Each path is a new rotation, seen through one point. The rows after it are directions, each followed by how far the rotation turns it, in degrees per step (0 if it stays put).
Each turn is a multiple of 5 degrees from 10 to 175, or 0.
Each row of a path follows its step; steps can be skipped.
path 1
step 0: [  7.6 -15.8 -11.6 -29.9 -18.8  18.7  23.5  19.9   0.1   0.8   6.5   7.2
  -1.5   1.2   1.8   0.2  -5.2  -7.2  -3.7   1.9  -5.5 -19.1   1.4  32.6
  -5.4  18.0 -14.0   7.1  27.3  -5.9  -4.4  -6.5   8.0  15.8  -5.7  26.8
   6.4  -3.0 -11.4 -21.9 -15.4 -14.3  -5.9  10.2   9.8 -34.3  -1.5   6.5
  10.1  -2.9  -3.8]
step 1: [ -6.8  -5.2  13.2   6.7  -5.9  -5.2  -2.6  -4.7 -11.3 -13.3   2.9  11.6
  21.1  27.3   4.2  16.7 -13.3  -0.5 -39.7  -4.4 -14.8  -3.5 -16.3  18.3
  20.8  -8.5  25.1   0.2   8.7  15.2  13.4  -4.2 -32.6   2.5  -3.8  -9.9
  -4.0  15.4  -0.9  -1.1   1.7 -11.8 -22.2   5.4  15.6   1.6   5.8  17.3
  -0.8 -21.6 -10.3]
step 2: [  2.7  39.2 -20.0   1.9 -27.3  10.2 -14.6  -4.3  -9.1  17.8  -3.3 -25.5
  16.3  -6.0  -4.7  -8.9   6.0   7.4   7.6   9.5 -11.1  -4.5   7.0 -10.2
  14.0  -0.3   1.0 -15.8  -8.9  37.5   6.9   4.4   0.2   5.7 -16.4  -3.8
   6.7   5.4  -0.9  32.4   7.2  10.5 -16.4  -1.0  15.9   5.1   1.7 -16.9
  13.1  -4.6 -14.9]
step 3: [-24.7 -11.8 -19.9  -8.5 -14.2  -6.1  -2.0 -22.3   3.0 -16.0  -5.6  11.7
 -19.6 -15.2   4.5 -11.3  21.9 -26.6  22.0   7.5  17.4 -20.9   0.2   6.2
 -15.4  11.3  -8.1 -10.1  -5.0  -0.3  -5.2 -17.9 -16.7  18.1  13.3 -10.4
   1.3  26.9  14.3   6.7   2.1  21.8   4.9  20.2   0.6  -3.2  -8.2  -9.8
   9.0   9.9  -9.5]
step 4: [ -0.7 -25.4  19.0   1.0 -18.7  21.8  23.2  25.8  12.5 -10.3 -14.5 -19.7
  -1.4 -16.0   9.2   3.3  -1.1 -13.1  -1.3  13.3 -10.2 -14.3  -2.1   9.4
  -5.2   8.9  17.5   7.9  11.6   4.3 -20.5  12.8  -9.7  -8.3  13.1  18.0
   0.0  -0.5   2.5 -20.1  10.9 -34.6   1.4  26.8  -2.3 -10.3 -16.3  -7.2
   5.3   2.1  -8.5]
step 5: [  4.5  19.8  13.9  10.7 -15.6  24.2   3.7  -7.1  -9.5  -2.7   5.5   3.2
  24.4  23.2   3.4  19.9   7.2 -26.0 -25.2 -11.4  -5.4   5.6  11.5  21.8
  18.1  -3.2  21.9   4.1  20.3 -17.0  12.7  -3.9  -2.9  -7.4 -10.3   3.1
  14.4 -17.4  18.1   5.7  10.3  15.3  -8.3   4.2 -10.4 -11.4   0.6  24.6
  12.0  -7.4 -13.7]
step 6: [ 11.7  12.0 -31.2  -2.7   5.0  11.8 -14.0  25.2  -5.1 -19.3   4.3  -7.7
  14.2  16.2 -11.2  -0.4   9.4   4.4  14.1   1.6 -17.7  -5.1   2.3   2.4
  11.6   8.4 -15.8 -19.0   9.1  21.4  -2.1  -7.4 -20.3  15.4 -23.1  -7.8
  17.7   9.3  10.2  17.7  10.0  13.3   2.8 -13.8  36.0 -12.6  -6.4   0.4
 -15.2  -9.9   9.6]
step 7: [  6.5 -26.4 -18.6 -10.5 -14.4  -3.4  15.2 -29.0  12.9   0.1   3.4   2.2
  -2.1  10.1  18.5  -5.1  11.8   9.7   8.7  23.7 -16.8 -25.4   8.3  -4.6
 -25.3  -2.4  10.3 -14.4  -6.8   7.1  -5.0 -25.3 -21.4  19.0   3.5 -29.2
  -8.6   5.1  -4.5  10.3  -6.8  -3.5  -4.0   7.8  -7.1   3.9   3.4 -16.9
  13.4 -19.5 -10.3]
step 8: [-13.7   6.5   6.1  -9.3 -23.4  16.5   9.9  16.7   6.7  -3.8  13.4   7.8
  13.9 -16.3   8.4  -9.9  -6.3  -9.5  -6.0  13.1   4.7 -33.3  -5.3  11.1
   1.2  -8.0  -6.5  13.1  19.3  22.9   3.2  -1.7   6.9 -40.2   7.9   4.8
   3.4  20.5  -8.7  -9.3  -1.5  -9.2   0.4  11.6 -20.4  11.9 -22.5 -15.5
  13.5   4.6 -21.5]
step 9: [ 17.3   4.2  15.4   4.3 -13.1   9.2  -4.2  -7.0   4.6   0.1 -23.6  -1.9
  -3.2  13.4 -18.8  17.0  -7.9 -14.4  10.4   5.8  25.2  -8.6   0.0  28.8
  30.5  14.1   7.6  17.7   1.9 -12.9  13.5  -0.7 -17.8  10.6 -18.3  16.3
  14.8  10.8  17.0  -7.0   8.6   6.0 -10.5   2.0   5.2   1.8  -1.6  16.4
   2.8   5.8 -37.8]
Speeds:
[  0.1 -10.5   2.6   5.6   5.2  -7.8  -2.1  -9.8   1.2   0.2  -0.9   1.6
   3.8   0.1   3.3  -2.0   0.3  -0.6  -2.4  -1.1  -1.4  -3.8   2.0  -1.4
   4.3   2.4  -0.5   3.0   1.8  -4.4  -3.7  -0.7   2.2  -1.9   0.8  -3.3
  -2.4   5.5   5.6   6.2  -1.7   8.6  -4.8   3.2  -1.5   1.3  -4.1  12.7
   2.7  -3.7  -0.9] => 175
[ -7.4   1.0  -7.0  -6.7  -6.4  -2.6  -0.1   1.3  -6.3   3.3  -6.8  -2.6
  -6.3  -1.3   8.9  -1.6  -3.6  -1.5  -6.5 -12.3   1.8   0.3  -2.6  -2.0
   3.6  -0.1   6.9   2.7  -2.1   1.1  -4.7   1.0   2.0   5.6  -4.8   2.8
   0.6   1.4  -2.2   2.3   0.5   0.3  -1.9   5.3   0.4  -0.1  -2.6   1.0
  -2.0  -2.3   5.9] => 25
[ 0.0 -3.8 -0.9  1.3 -5.4 -9.5  1.8 -3.6  2.3 -6.4 -4.8  1.4 -4.2  2.4
 -3.2  6.2  4.4  8.6  0.3 -1.4 -0.4 -1.7  4.0  7.6  3.8  7.1 -7.4 -3.8
 -2.3 -3.6  0.8  0.3 -2.6 -0.5 -2.7 -0.9  4.4  2.1 -3.1 -6.6 -0.1 -0.1
 -1.0  4.0  4.8 -3.2 -3.3 -3.1 -9.2  4.7  4.3] => 120
[ 5.6 -0.8  8.2 -6.2 -0.1  0.5  2.4  0.6  2.8  1.2 -0.8 -0.9  3.5 -5.8
  1.0  2.2 -1.6  4.7 -6.9 -6.3  5.4 -2.0 -4.2  5.4 -4.6  1.9 -5.9  1.2
  1.6  1.6  4.7 -1.8  3.9  7.3  1.4  2.6 -6.6  7.5  0.8  7.7 -2.5  0.7
 -6.6 -4.5  1.9  3.1  6.3 -3.8 -4.9  3.1 -3.5] => 35
[ 8.0 -3.0 -1.8 -3.0  2.3  2.3 -0.2  0.8 -1.1  2.7 -4.3 -2.5  7.9  6.1
  2.7  2.7  0.3 -4.7  1.5 -8.3  2.7 -3.0  5.5  1.5  0.1  4.5 -1.4  0.0
 -4.6 -0.4 -6.2  0.1 -4.3 -3.8  3.0 -2.1  2.5  5.7 -9.6 -1.1  5.1  2.6
  9.0 -6.5 -7.9  4.8 -0.9 -2.6 -1.6 -2.7 -2.2] => 25
[ -1.2  -3.1  -5.1  -4.0  -3.7  -0.1 -13.4   2.0  -0.4  -3.3   7.3  -0.4
   0.9   2.7  -7.1  -4.0   1.9  -7.1  -2.8  -4.9   2.3  -1.1  -0.7   4.5
  -0.7   1.4  -7.8   3.1   4.1  -0.4   5.4   1.6   2.0   0.5  -2.7   3.3
  -3.8  -0.8   0.7  -3.4  -3.8   7.3   0.1  -1.5  -5.0  -2.0  -5.3  -3.9
   7.2   3.2   5.4] => 130
[ -4.1  -5.3  -2.4  -1.9  -0.1  -0.5   4.7   5.8  -3.2  -9.7  -6.7   6.7
   4.7  -5.4  -3.5   0.0   1.3  -4.8  -0.6  -3.4   5.0   5.8   0.8  -4.3
  -1.3 -11.9  -4.9  -1.7   1.2   2.2   8.6   0.6  -2.5  -5.3   2.3  -6.6
  -0.2   1.3  -3.9   1.3   4.3   1.6  -3.3   2.1  -0.1  -0.2  -0.7   3.3
  -3.5  -3.7   0.4] => 160
[ 1.8  1.2 -0.4  6.7 -2.4 -1.2 -2.6  1.4 -6.3 -3.7  3.2  1.9 -1.2 -3.6
  8.0  0.6 -5.9  3.1 -3.6  0.7  0.2  2.2  7.8  3.4  5.9  1.4  6.3  5.6
  1.6 -1.1  9.0  6.7 -0.6  0.7  2.9  0.9 -4.5 -2.0 -0.3 -2.7  2.8  2.7
  1.2 -9.3  3.0 -1.5 -7.8 -2.6 -3.4 -1.4 -9.4] => 95
path 2
step 0: [ -9.2 -23.5  12.8  15.3  -8.7   1.6  -7.1  10.7  -2.0   5.1  -4.9 -10.6
 -12.8  -2.8  16.8  27.2  -4.0 -43.3 -10.1  25.5  27.3   3.1  22.2  19.0
  20.0  19.7  20.5  16.0   1.4  -7.2 -15.9  -7.3  22.9  -2.4   8.8 -10.8
  19.8  10.5  14.8 -10.1 -16.1  30.3  -3.8 -13.4   0.4   7.0   6.3 -17.4
   7.1   3.7  -5.1]
step 1: [ -7.4 -35.2  14.3  17.2  -1.1   3.2 -27.0   3.9  -1.2  11.2  -9.3   0.5
 -16.8  21.1   2.6   5.0   1.5 -22.8  -6.9 -11.9 -11.1  -9.3  -1.2   8.9
 -17.0  -4.1  20.8   3.9 -12.4  13.8 -11.0  10.7  13.5  -6.9  19.2  -1.3
 -14.8  37.5   3.7  14.3  -4.8  40.1   4.0 -33.9  16.4  -4.8   7.0 -22.9
  -0.2  -7.1   3.0]
step 2: [ -1.5  -9.4   6.6  -2.4   2.8 -39.7 -10.0  27.9 -16.7  19.4  -4.5   4.9
 -22.0  -0.1  18.2  -7.6  10.8 -19.8   0.4 -39.8   3.9  -6.9   6.8   2.9
 -16.4  21.9 -12.5  -1.6  -6.0  -5.2  12.8  -8.5  17.8  -6.5  24.8   0.3
  11.7  35.1  26.3   2.1 -19.7  15.5  13.6  -8.4   2.6   0.5  17.6  -1.4
  11.0   7.2   8.8]
step 3: [ -6.7 -25.5   0.3   6.0  22.4 -32.5 -16.6  24.2 -10.6 -11.4  -8.7 -23.3
  -9.7  13.7   5.4  -8.0  21.5 -26.6   6.9 -37.0  16.8  -4.3   6.6  -3.3
  -3.9  15.8  10.3 -22.1 -16.0  34.6 -21.1   3.5 -16.4  -4.4   9.0  -3.1
   4.7   4.8  18.0   1.1   3.0   4.2   6.4  16.8   9.7  -3.5 -16.0  13.2
  -6.0 -12.2  12.1]
step 4: [ 13.6 -27.5  19.7   2.6  11.2 -21.3  -8.2  35.2  -9.5  -3.7  15.5  11.8
  -4.8  10.5  -6.1   6.0  17.2 -29.7  15.7  -3.1   9.8   7.2  25.3 -17.7
  -2.5  12.0  -3.8  18.1  -2.3  11.1 -29.9 -15.2   2.0 -35.8 -24.7  12.8
   2.1   6.0  21.6   0.8   1.2 -25.3   4.3  -5.9  14.2   8.2  -3.1  16.5
   1.8   4.0  -7.7]
step 5: [-22.4 -13.3 -11.4  25.9   8.0  -9.3   5.8  17.0   9.1  10.1  17.4 -15.1
   9.5  30.0  -4.6  18.8  -4.8  -0.6  22.7   4.5  -1.5  -2.9   3.9 -15.6
  -2.9  22.0   1.2  25.3 -19.7  24.7 -32.8   7.8   6.6  -8.9  -7.2  -9.6
   6.9   8.9  26.6  -3.7  -4.3   1.7  -9.5 -29.2  -2.7 -16.7  -9.2  31.4
  20.3  -3.8 -10.8]
step 6: [-18.3   6.1   3.8  -5.2  -8.0  -9.8  -5.7  33.8  -1.7  -2.4   3.4  -3.0
  -3.1  10.3 -33.9   6.3  20.0   5.7  20.5  -9.8  -0.4   6.5   2.7  -4.2
 -24.6  -0.4  12.1  34.0 -18.5   2.0 -13.3  11.8   7.3  36.4 -12.9   5.2
  -3.7  18.9  29.1 -15.0   0.8  -9.6   8.8 -38.4   3.6  11.9  -5.0  -9.4
  18.9  10.2   1.7]
step 7: [-21.5  -5.8  -8.0  17.2   7.5 -16.8 -19.6  25.3 -13.4   7.4  16.9 -31.0
  -7.5  11.8 -11.1 -10.8   1.5  -5.2   1.1  -3.0   0.2  16.4  13.3   6.5
  11.6  11.4  -7.9   7.1 -11.6 -37.0 -22.8  14.7   9.7  45.8 -10.5  11.4
  12.3  -4.8  18.3  -0.4  -1.1  14.1   2.3   6.4  11.6   2.4  -1.2   1.6
  35.6  -0.7  13.2]
step 8: [  0.6 -12.9  -1.9  -3.3  -1.1  -3.8 -14.4   4.8 -15.1   4.0  33.3  -6.8
 -14.7  27.9  -4.3   5.5  18.5 -24.9 -24.7  -8.0  15.6  39.3  17.9  -6.5
   1.6   0.9  40.9   9.0  -6.7 -11.0 -25.8   3.8  -6.8  24.8  13.8   8.9
 -11.1 -16.1   6.7  -1.4 -21.2   6.0 -11.3  -4.9   6.8  17.8  -7.4 -17.0
   7.7  -2.6  -7.4]
step 9: [  7.8 -32.1  16.0   4.3  -0.3 -14.6  -2.7   4.5 -12.4  16.7   3.0  -8.2
 -26.2   9.1   0.6 -10.5   8.8  -8.5  -3.2  15.5   2.6  17.7   7.8 -20.5
  32.8   6.3   8.3   8.7  -7.2   9.9  -5.3   2.1  34.6   1.7  -1.5  -2.5
   7.2 -11.3  19.0  20.3 -30.9  29.3 -16.0 -18.9  -0.2   4.5   9.4 -27.6
  19.5  -8.1 -24.3]
Speeds:
[ 0.8  3.6  1.4 -5.7 -1.2 -3.9  1.1 -0.7  1.9 -9.9 -6.9 -4.6  0.7 -4.7
 -6.1  0.9  4.5 -2.9  1.9  3.2  7.5  1.2 -2.8 -2.1  1.0 -1.0  7.0  2.0
 -2.3 13.5  1.8  0.3  2.3  4.7  2.4 -4.5  3.2 -0.8 -0.1 -6.8  4.1  5.2
 -1.2  1.7  0.2  0.2 -2.6 -7.6 -0.7 -1.9 -5.3] => 130
[ 1.8  4.1  2.9 -1.3  0.5 -7.8  3.6 -0.1 -3.0 -3.3 -4.4 -0.5  1.4  7.5
 -5.1 10.0 -1.4 -1.0  2.8 -4.3 -3.6 -2.0 -1.6  2.3 -7.6 -0.5 -7.8  3.5
  4.3  6.6 -4.9 -5.9  2.2  0.0 -3.8  2.1  5.1 -4.5 -6.2  3.2 -2.6 -5.7
  2.0  0.4  0.8 -3.8 -4.8  5.7  1.9 -5.1  4.0] => 40
[ 2.6  4.1 -1.8 -2.2 -0.7 -7.1  2.5 -3.8  3.1  1.8  5.1 -4.2  0.8 -5.8
  0.7 -4.3 -5.2 -7.6  4.3  4.7 -1.0 -2.2 -1.6 -2.3  4.3  6.9 -5.0 -0.1
  5.6 -2.6  1.5  3.4 13.8 -1.7 -4.0 -0.7  7.7  2.0  2.2 -0.3 -1.8  3.5
  2.9  4.1 -0.7  6.8  2.8  4.6  4.4  0.1  0.3] => 155
[  1.9   3.8  -0.3  -0.1   1.9   5.5  -4.6   4.8   6.3  -0.8   0.0   3.0
  -0.9   1.8   0.7   2.5  -3.7   7.4  -3.0   1.6 -12.7  -9.3  -4.1   3.0
  -2.5  11.2  -1.3   3.2  -1.7   4.7   3.9   0.3   2.5   0.2   1.7   0.4
   3.6   3.3   2.3  -3.1   0.8   1.3  -1.7  -8.6   2.8   1.6  -1.2  -7.8
   3.7  -0.5  -1.1] => 80
[-1.3 -2.3 -4.9 -1.0 -1.2 -6.7 -4.9  3.7  4.6 -3.0  4.7  2.0 -1.9  7.1
  3.9 -8.2  7.6  8.4 -3.1  7.9 -3.8  8.6  0.6 -3.8 -5.2 -6.5 -1.8  1.0
  3.1  1.7 -4.2  2.8  0.0 -0.1 -1.2 -2.1  6.9 -2.2  5.6 -5.3 -2.8  0.2
  6.3 -0.9 -0.2 -1.3 -2.3  1.7  1.4 -2.6 -0.4] => 20
[ -0.4  -1.4   1.3   0.1  -1.6  -2.6   3.9   5.9  -4.0  -4.5  -5.5   0.8
  -5.1  -3.5   5.1   0.1  -2.7   4.5   0.1   1.8   2.5   3.7   5.1   0.4
   3.9   3.3  -5.1   5.6  -4.3  -7.3   5.4 -11.0   1.3  -1.4  -3.5  -1.0
   7.3  -1.6   2.4  -0.4   1.5   0.2  -2.1   2.1  -1.7 -11.8   6.2  -3.3
   5.0   2.0  -4.7] => 160
[  0.1  -0.4   5.0  -3.0   0.9   3.7  -6.5  -4.2  -6.7  -0.3 -11.4  -6.5
   0.7  -3.7   0.0  -2.6   3.9  -0.3   2.1   3.2  -1.9  -2.4  -1.9   3.6
  -2.6   5.1   2.4   2.2   1.6  -7.8  -4.6   4.9  -2.7  -3.7  -1.1   0.6
   5.0  -5.7  10.4  -2.4   0.5  -5.3  -0.9   1.2  -6.2   0.9  -2.5  -1.4
  -3.5  -4.3   7.4] => 100
